The rows of M fall into 4 groups, which share some directions, and each row is roughly a mix of its group's hidden directions.
M:
[[ 41 -16   4  -9  38 -20  -4  39  19  56 -18]
 [ 37   7  48  42 -51 -15  15 -16   2  13  20]
 [ 49  10  13  34  -2 -54   2  11   5  43 -22]
 [-32 -12 -50  26  17 -20 -34 -34 -37  10 -20]
 [  2  25  -8 -11 -24  49  25  56 -32   6 -26]
 [ 19 -17  -9 -26 -22  38 -66  15  29 -15  18]
 [ -5 -25   5 -22  19 -45  -5 -17 -17  38 -61]
 [ 20  -1  33 -39 -14  18  35   9  12  44  48]
 [  9  36  -8 -83  -1 -26   6  -2   2  14   4]
 [ 22  10 -32  -3   6 -20  72  -9  13  33  25]
 [-14 -51 -40  -9 -13 -19  47  17  39  10 -11]
 [ 18 -13  52  -6  27 -45  -3 -34  43   8 -14]
 [ 46  15  26  -3  65  -9  -4  10  -3  41  12]
 [  9 -39 -18  57  33 -39 -17  10 -26  19  -3]
 [ 17  13   7  -4 -43   7  39 -52 -39 -10 -30]
 [-19  18  13  48  13  -5  58   6 -48  -7   9]
 [ 15  -6 -21  48  -8   8  37 -34  46  28 -25]
 [  4 -14 -40 -29  43  54   9   9 -17  37  -1]
 [-18 -29   7 -15  24  -4  14  58  35   3  49]
 [-37 -17 -34  20 -46  11   2 -42   6 -18  41]
 [ 44  26  -1  20  16 -18 -48 -48 -29  -3 -13]
 [-37  14  -9 -35  40 -38  13  24  18 -38 -28]
 [ 11  -8  57  38 -22  -2 -25  -9  16  20 -50]
 [  6 -28 -43  40 -19   4  12 -21  30 -47  31]
 [-28   2 -65 -34   5 -25  32   7  16  21  27]
 [-43   1  18   2 -66  31  10 -24 -23 -24  -7]
 [ 11 -23 -17  13  61 -58 -22  -1  -6  20 -12]
 [-45  15  13   1  -6  30 -48  14  28 -17  48]
 [ -7  19 -62   8 -20  15 -15 -28 -38 -33  29]
 [ 62  37   2  -6 -46 -16   7  15   7  37  -1]
 [ 19 -50  14 -32 -32  41 -32 -34   6  -2  15]
 [  5 -10  -7 -14  23  45 -29 -33 -14 -60  23]
 [-46  -1 -55  34   3   3 -29 -17 -19 -37  10]
 [ 47  15  33  66  12  16   4  -7   1  25  20]
 [ -6  -1 -61  -8 -49 -16   8  36  25  -5 -28]
 [ 14 -25  17  21   5  71 -24   6 -29  31 -17]
 [ 19 -17 -16  -9 -19  -8  41  -4 -26  15 -72]
 [ 41  39  19   0  -7 -63  29  25   0  16   9]
 [-53 -14  51 -12  12 -18 -12  13  33   6  40]
 [  7  42  43 -61 -16  -3 -20 -22 -16   5 -21]
 [  7 -42  51 -25 -12   1  -7 -24 -56  -5  20]
 [  2   5 -23  41  -3 -44  -2  68 -20  -3  -5]
 [ 25   0  -7  41 -45  10 -28  -4 -21  59  -5]
 [-25  12 -47  -6 -30  42  25  17   8 -50 -14]
 [ 58  26 -23 -27  -2  41  44  -8   0  -4 -19]
 [-14 -27 -15 -45 -46 -21 -51  -3  24  15   8]
 [-13   1  33  47 -61 -39 -18  10   1  -8   8]
 [  1  39  17 -44   9   4 -42 -11  27  15 -51]
 [ 30  23  20  12 -52  29   7 -25 -23   2 -50]
 [ 29  11 -14  26  -9  46  59  -8 -21 -34  -5]
 [ 23  -7   0  29 -40  -1  43 -41 -50  -7 -14]
 [ -6 -22  54  18  28 -39  -1 -34 -32  12 -28]
 [-17  -9 -22 -12 -33  20  47  24   4 -48 -40]
 [-57  -8  21  39  -7   0 -21  34  19 -27  35]
 [ 35 -38  31   2  29  -2  61   2  14  22  18]
 [-22  -4  -7 -69  45 -11  17 -20  -4  -4  33]
 [ 43  36  -1  61  -5  -7  30  12  11  33   1]
 [ -9 -10 -35  13 -11  42 -36  16 -55  -6  33]
 [ 12  19 -12  19 -20  35  20  41 -51  -1 -44]
 [ 30  22  45  26  10   7  -6  37 -36  11 -47]
 [ 28 -15  45   9  19  19  18 -27 -19   0  64]
 [-44   2  23 -49 -40 -16  -8 -28  27 -11 -29]
 [ -8   0 -50 -42   5 -15 -22  -3 -43  48  -8]
 [ 34 -39   9 -33   9  19 -35 -39  38  19  23]
 [-15   1  10 -15  -4 -72 -35  36  23 -17  11]
 [-38  31  34  26 -13  28 -27   4 -27 -34 -37]
 [ 20 -25  46   5  34  -1  28  -6 -41  36  34]
 [-24  -5   4 -48  -8 -30 -62   6   2  39   7]
 [-34 -12  14 -31  33 -10  -1 -16  41 -58 -20]
 [ 25   2  -7  61  18 -30  43  26 -15  23  21]
 [  4 -13  25  18  31  -2  43  40  61  -6   5]
 [ 31 -21 -41  24  20  -6 -22 -32 -20   2  57]
 [ 21  49  47 -10  33  14 -33  34  -8  23  -4]
 [ 28  11 -48  -2  -9  35   5 -42 -30  -8  45]
 [ 35  -2 -38  15 -21  43 -15 -41 -25  32  23]
 [-22  -9  36  12 -45  -3  -9 -41 -40  14 -41]
 [-17  19  13 -47 -11 -15  -1 -54 -13   7 -53]
 [ 63 -26   8 -11 -22  -9 -26 -32 -39  26   0]
 [ 60 -40  24   0   9 -15 -13 -24   9  41  27]
 [ 15   6  -8 -40 -10  38  23  58  38  16 -16]
 [ 63  -1  45 -14  -2 -23 -20 -15  -9  40  15]
 [ 14  37   3   8  42   6  31 -58 -35 -10 -10]
 [ 22 -14 -30   2 -34  -3  32 -19 -28  -2 -66]
 [ 13 -28  -2   9  37   5  35  54  23  28  37]
 [ -8  39 -20 -27  -1  30   5  13  41 -61   8]
 [  6 -25 -32  12 -42  15 -30 -32   1  25  53]
 [ 49 -16  70   8   1  17  -6 -28  24  -2   4]
 [ 28  -6  45 -38  21 -12  21  40  39  26  15]
 [ -4 -11  -5 -18  10   2 -35   8  -6  82 -24]
 [ 22  36 -36 -21  -8  60  34   4 -26 -10   8]
 [-61 -36   1 -13  11  21  -6 -20  31 -45  -5]
 [ 26  31 -42   1  37  21 -30   2  14  -3  54]
 [ 42  17  57  33 -29 -35  -7  18  -5  19  -4]
 [ 30 -20   5  29   0 -21  -6  11 -21  24 -74]
 [-44  18  23   3 -39  13 -39 -47 -19 -15 -22]
 [ -9  -3 -39 -51  25 -39 -12   0  29 -18  39]
 [-49 -14  -3  28 -38  -3 -41 -18  -1 -49   5]
 [-37  11 -24  -1  -6   0   4 -33  -4 -77  13]
 [-15  15   8  -3 -21   3  24  -6  12 -82 -28]
 [ 39  21 -18 -18  -5 -25  53   0   0  24  51]
 [-39 -15 -39 -48  -1  15  -5  14   3  52 -23]
 [-26  37 -45 -13  50 -10   8  30  33  -8  16]
 [ -1  38  50 -30  41  16  -9 -11  19   6  43]
 [-11 -12  12  45 -33  34 -11 -36  23  -4 -51]
 [-41   7  33 -15 -30  21   5 -12 -55 -34 -22]
 [  0   3  10  18 -26   3  -1 -72  20 -50   2]
 [ -7 -37 -18 -55 -21  17  33  -4 -13  30  41]
 [ -7  16  -7 -33  40  17  10  46  40  26  38]
 [-47 -30 -35  -2 -23   8 -34 -36  22 -26  25]
 [-48   9  -3 -15  10 -47   9  -4  38 -38 -37]
 [ 33  12 -15  29 -21  20  -7 -29 -11  62 -36]
 [  3  22 -23   9 -21  43  22  28  24 -62  14]
 [ 39  19   8 -12   5 -62 -39  34   4  24   5]
 [-27  16  20  10   9 -47  26  26 -62 -10 -16]
 [ 16  12 -14  12 -51 -28 -33  41   7   4 -47]
 [-32 -12 -39   6  15  67  -8  -1 -37  -3 -20]
 [ 14   2 -26 -18  38  21  10  13  26  15  71]
 [ 24 -28   4   8 -15 -12  25 -23 -45  64 -15]
 [  1  29  21  13 -42  41  12  -5   9 -54  35]
 [-37  13  29 -47   7 -14  24  -5 -24  37 -43]
 [-36  55 -13   1  36  -2 -21 -27  33 -32  12]
 [-10 -25  13 -58  39   8 -13 -50  22   3  14]
 [ 53  30  21 -34 -10  33  28  24  33  13  12]
 [ 46  24  27  11 -29 -38  37  -2   0   0  45]
 [-11  -5  -4  18 -38  15  -3 -50 -53  40  14]
 [  2  58  16  14  -3 -49  21  20 -23  15 -38]
 [-46 -22 -21  38 -59  -2 -20  -9   9  27  -2]
 [-21  -5  37 -23  37 -29 -23   1  26  12  58]
 [-52 -18  -2  10 -21 -35  12  19  13  -3 -62]
 [ -4 -15 -41  34  -3  22  -3 -15  68   7 -26]
 [-62 -19 -13  -5 -40  23 -14  14 -10   0 -48]
 [ 33  -7 -14  35  26 -40  46  -8  18  43   6]
 [ 17 -45 -26 -38  -8  37   0 -15  25   0  50]
 [ 42  12 -22  38  25  13  12  -5 -65   9 -11]
 [-44 -12   4  48  35  -9  54 -10  -1 -22   8]
 [ 29  14  26 -39  45 -41  -6  46   9  -6   3]
 [ 50  32 -32  45  -7  36   4   2  -4 -30  21]
 [-55  44  -8 -16   1  32 -22   8   7 -40 -29]
 [-21 -12 -24  28  20 -42 -35  45 -10  30 -30]
 [ 16  46 -24  39  10  31  12  27 -30 -21 -39]
 [ 13  23  54 -21 -35   7 -29  20  34 -11 -38]
 [  7  10  62  22 -37   8  17 -10   2 -51  20]
 [-39 -19  -4 -32  22   1   7 -18  27 -64  26]
 [ 67  30  21  21 -12   1 -13  27  -6  26  35]
 [ 33  23  10  -7  -6 -14 -59   4  45  21 -36]
 [ 42 -19 -53   8  42  -7  40   8   8  26   3]
 [ 12  52  -8  37 -43   0  45  22 -15   9 -18]
 [ 11  18  28  33  56  10  47  14  33 -15   5]
 [ 45 -31   3  18   8 -14  19  15 -24  67   1]
 [ 29  48   2 -17  28 -40  43  -2   6  -4 -39]
 [-23  -3  -1   0 -10  22 -15 -13 -11  37  79]
 [ 37 -58 -28 -18  10  -6   0  -7  30  23  42]
 [ 32   4  26 -44  59   5  37  25   7   0   2]
 [  7 -18  22  17  23 -37 -43 -23  29  21 -50]
 [  1  -4 -51  49  13  -1  16  26 -48   6 -29]
 [-52   5   2  -2   4 -16 -43  29 -16 -38 -43]]

In each list below, four rows fit none of the groups, and each other row fits one group, some only roughly. Which are they? Name them in the order they come.
  * Z_270: [-19   3  67  32  -1   3  24  30 -15 -14 -36]
  * Z_13: [-17   8  -2 -11  -6  -5 -47 -55 -32  45 -23]
  * Z_18: [-52   0  -5  54 -13 -41 -13  26  17  11 -25]
  * Z_520: [  8 -25   6  37  27 -23  19  23  -8  62 -33]
  * Z_643: [ 59  15   8  33  40   0 -21  43  19  14  -3]
  * Z_11: [  0  31   5  -5  18 -12  65  22  -5  32 -45]
  * Z_118: [-39  -8  31   4  35 -20 -29 -23 -25 -49 -25]
  * Z_393: [  2  17  26  44  33 -53 -19  25  15  35  -6]
  * Z_225: [-42  41  -8  31  27  -6 -27  27 -37  -5 -35]
  * Z_282: [-16  44  25 -34   8 -22 -53  19 -26 -16 -27]
  * Z_46: [-11 -13 -77 -17   7  22  21  -5 -15  31  23]
  * Z_987: [-15 -23   0 -11 -14 -20  62   0 -58  -6  22]
  * Z_865: [-11 -34  46 -24  37  18 -20 -16  42 -25 -22]
  * Z_927: [ -2  14 -82   2  -9 -13 -11  -9  -5  -9 -42]
 => Z_18 Z_520 Z_118 Z_393
  * Z_324: [ 46  14   3 -40  -3 -19  -7 -26  15  27 -57]
  * Z_915: [ 41   2 -10  17 -37  -7  13 -23   8  69  17]
  * Z_302: [-29 -25  -9  -3 -33 -12  26 -66 -31 -20  -7]
  * Z_650: [-32 -19   0 -45  -8 -16 -21 -16  -9 -45  53]
  * Z_805: [ 12  -7   9  42 -42  18  52 -36  -2  11 -33]
  * Z_649: [ 18  30   5  -6  44  19  65 -29  22  -4   2]
  * Z_967: [ 47  26  21 -24 -21  19  52  -1  25 -27  21]
  * Z_686: [ 10  15 -40  10  10  37  -4 -48 -48  32 -13]
  * Z_818: [  0   8 -23 -20   4 -47  11  24  50 -50  15]
  * Z_906: [ -8  35  21 -53  48  -8  13  41 -13 -12 -15]
 => Z_650 Z_686 Z_818 Z_906
  * Z_637: [ 12   3 -27  16 -15  55  -2 -26 -49 -22  35]
  * Z_223: [ 27 -15  24 -46  -4  33  55 -11  23   5  29]
  * Z_260: [-21 -14  14 -18 -35 -31 -48  15  37  43 -12]
  * Z_217: [-41 -59 -17   8   2 -17  -3  27 -11  49 -11]
  * Z_675: [ -1  38 -24 -40 -14  32  43 -34  35  10   5]
  * Z_710: [ -6   1  42   1  23 -47 -12  -7  19 -56 -31]
  * Z_660: [ -8  47 -13 -33 -12 -61 -10  30   1  26  16]
  * Z_978: [ -2 -10 -17 -15  22  -5  50 -11 -52  38 -38]
  * Z_971: [-14 -60  -8  29  -4  46 -14 -30  34 -17   2]
  * Z_642: [ 13 -13 -50 -38  18 -11  37   1 -10  43 -36]
  * Z_102: [ -1  20  11  42 -48 -21  12 -30 -51  -7  25]
  * Z_879: [-47  16   3  30   4 -49 -31   2 -25 -38 -22]
 => Z_260 Z_660 Z_102 Z_879
  * Z_746: [  7  26 -12 -53 -14  40   3  20  17  18 -53]
  * Z_242: [ 26  28   8  17  68  -3 -34  21  21   9  28]
  * Z_969: [-23   2  18   4 -36  31  14  46  30 -54  -7]
  * Z_621: [-34   0  27  -7   2 -37  54   2  40 -38  -4]
  * Z_928: [ 18  32  58 -17  -4   7 -60  10 -13 -10 -14]
  * Z_432: [  3 -14  18 -44   7 -50  44  41 -15  12  17]
  * Z_185: [ -6 -30 -22  23 -42   2 -37  23  16 -31  49]
  * Z_748: [ -9   7   6  17  26  52 -20  -3 -40 -27 -52]
  * Z_143: [ 19  34  33 -49   8  14 -51  13  30  18   7]
  * Z_593: [ 33  57  25 -15  13   4  -9   6 -37  48  -9]
  * Z_750: [-43 -38   6 -13  29  -9 -68  -4   9   8  -6]
  * Z_570: [-27 -20  10 -25  42 -22 -43  27  22  46   3]
  * Z_281: [-28  18  27 -24   1  33   8 -41 -36   9 -51]
 => Z_432 Z_593 Z_750 Z_281
  * Z_537: [-47 -11  -2  -4  -4 -13  14 -31 -13 -31  66]
  * Z_888: [ 21  44 -49  -4  -1  13  11 -37 -16 -46 -21]
  * Z_259: [-24 -57 -51  12 -22   7 -20 -23  33  -5   6]
  * Z_958: [ 12 -71   3  16 -21 -21 -44  11  10   5 -26]
  * Z_666: [ 37  32  64 -15 -15  12  -7 -19  13  23  34]
  * Z_912: [-32  30  46 -50  11  16  -6 -31 -27 -20 -18]
  * Z_325: [ -2  41  40  31 -18 -32  18  43  21   5 -33]
  * Z_523: [ 26  49  -6  22  41  38  19 -17 -32 -19  22]
  * Z_77: [  7 -11  62 -34  25   0  35  34 -32  -8   6]
  * Z_335: [ -1 -34   3 -20 -12 -21  17 -37  24  69  11]
  * Z_541: [ 39  10  -5  26 -14  17   3 -39 -69 -11  -8]
 => Z_259 Z_325 Z_77 Z_335
  * Z_759: [ 32 -31   2   4  24 -12  32 -55  24  42  10]
  * Z_964: [ 30  -6 -16 -73   3 -18  43  11  21   3   7]
  * Z_684: [ 28  -1  21 -66 -10  -5 -27  46  23   0 -10]
  * Z_808: [ 16  19 -41  22  -8  50  -6 -46 -41   5  -1]
  * Z_703: [-56  -3 -21 -22  18  -4 -61 -10   7  26 -16]
  * Z_330: [  0  80  13   3  29 -17  21  30 -10   4  11]
  * Z_420: [ 11  -9  26  65  -2  47  11  36 -23   5   1]
  * Z_991: [-16 -33   4  31  11  -1 -52 -38 -45 -25  -6]
  * Z_634: [-26 -10   3 -36  12 -57 -14  13  45 -34  18]
  * Z_922: [ 38   2 -35  13  -1  -2   0 -77 -15 -17  -3]
  * Z_924: [-64  11 -20 -51  -8  20  -5   6  29 -24   9]
 => Z_964 Z_684 Z_420 Z_991
  * Z_517: [ -5  34  30  11 -18 -44  36 -13  -3 -57  -7]
  * Z_149: [ 16 -31 -32  22  -4  58  28  -3 -29  31 -24]
  * Z_708: [-40 -31 -30  25 -24  -5  29 -25 -43 -35 -10]
  * Z_105: [ 29   6 -25 -12  39 -47   1  49  26   7 -30]
  * Z_688: [-72  -4 -27   3   4   9 -54  -5   2 -12  10]
  * Z_609: [-39  15 -33 -56  19  21 -22  16  32  21  16]
  * Z_977: [  4   2  28 -31  36  26 -52   1  40  26  21]
  * Z_662: [-36 -71 -13  16  35  -9  -1 -28  16  -6 -14]
  * Z_573: [-16  -3 -34 -18   7  28  -1  61  43 -12  31]
  * Z_605: [ 17 -41 -57  42   4 -31  21 -22  -9  -4  15]
  * Z_190: [ 42  33  34 -52 -19  15  23 -29   9   9 -19]
  * Z_237: [  5  31  -1  15  16  52  39  52   1 -12  26]
  * Z_286: [ 67   2   8   8 -11  16 -40  -8 -25  29  32]
  * Z_861: [ 41 -30  46   2 -20 -43   6  -7  11  29  35]
 => Z_149 Z_105 Z_977 Z_861
  * Z_916: [ 68 -30  16   4  31  24 -14 -19  24  28  -6]
  * Z_679: [ 18  -1  23  37 -48  -5  37   0   2  57   8]
  * Z_83: [  6   1  12 -30 -12   2 -47  42 -40  49 -10]
  * Z_644: [ 28  34  34 -11 -15  -4  47  -4 -48  24  27]
  * Z_760: [ 49  -4 -29  13 -39 -36 -17  -7 -35  37  -7]
  * Z_168: [ 33  23  18  21 -15  22  58  44 -13 -25   8]
  * Z_658: [ 10 -35  -4  32  37 -37 -16   2 -20  49  34]
  * Z_297: [-10 -14 -23 -13 -19  16 -51 -18  45 -53  -1]
  * Z_933: [ 32   2  32  43 -32  10 -54 -23 -13  -7 -22]
  * Z_31: [-25 -35   7   5  35  11  27 -10 -42 -16  56]
 => Z_916 Z_760 Z_168 Z_297
  * Z_992: [ 41  26  31  -5  -6 -40 -39  36  27  -5  27]
  * Z_166: [ 17 -14  -9 -12  13  29 -16  34  46 -41  48]
  * Z_55: [ -3  16  23 -46 -14   7 -29 -31  -1  64  12]
  * Z_848: [  2  -1 -35  31 -38  13 -63  30   1 -23   5]
  * Z_998: [ 22 -13 -41 -35  29  40 -27  -5  44 -23  -6]
  * Z_630: [-29  -6  36  38 -11  -7  -5  11   3  23 -69]
  * Z_624: [-31   6  18 -53  27  31   5 -16 -28 -29  39]
  * Z_926: [ 19 -36  12 -28 -27 -11 -15 -61   8  -1  44]
  * Z_133: [ -2  43 -45 -36  24  34  -3 -15 -28  19  32]
  * Z_220: [ 38  32  43   8 -46  -6   4 -15  44 -14  18]
 => Z_992 Z_166 Z_998 Z_220
  * Z_219: [ 29  32  29 -26  25 -33  55   1  15 -31   6]
  * Z_543: [ 57 -29 -21  42 -27 -30  31  16  -1  -3   9]
  * Z_919: [ 25   4  14 -21 -44  49  50  16  18 -20 -10]
  * Z_932: [ -4   8 -28  34 -22 -29  71  15 -21  12 -12]
  * Z_392: [ -3 -41 -14 -36   3  71 -11  17 -10  14  20]
  * Z_116: [ 34  25  -8  23 -45 -11  34  -4 -22  25  50]
  * Z_867: [ 46  36  54 -33  12  30 -10   1 -18  17   9]
  * Z_763: [ 13 -27 -29  54  15 -33  -1 -30 -49  -2  -2]
  * Z_757: [-55 -42   9 -32 -23  12  -6 -16 -26 -40 -12]
  * Z_511: [  0 -10 -19  -3 -62  24 -37 -27  39  18  21]
  * Z_626: [ 18  25  21  38  17 -12  70  19  22   7 -17]
  * Z_203: [ -9 -11  -9  -4 -38  20  55  13 -33  -1 -53]
 => Z_543 Z_392 Z_511 Z_626
  * Z_364: [ 31  -1   1   8 -54   2 -43  38  30  21  27]
  * Z_148: [-24  17 -19  12   6  18 -25 -14 -29 -72 -25]
  * Z_591: [ 19   1  25   7  38  15 -35  35  53  -4 -38]
  * Z_925: [ 15 -13 -57  -4  -8  60  -2  32 -12   5  26]
  * Z_311: [ 53  -2  54   9  27 -41  -6   0   8  16 -25]
  * Z_696: [-41 -13 -28  46 -12   7   8  22  38 -41  24]
  * Z_34: [-67  19  32   6  23 -19 -10 -33  -7  -2  34]
  * Z_843: [ -8  -1  43 -22 -35  21  51  32  19 -27  19]
  * Z_831: [-43  15  35  16 -44  24  45  25   6  17 -16]
  * Z_652: [-13  -6 -19 -29 -32  12  35 -14 -25  15 -67]
  * Z_375: [ 48 -44  31  38  29 -20   3  10 -13  16  29]
 => Z_364 Z_591 Z_925 Z_831
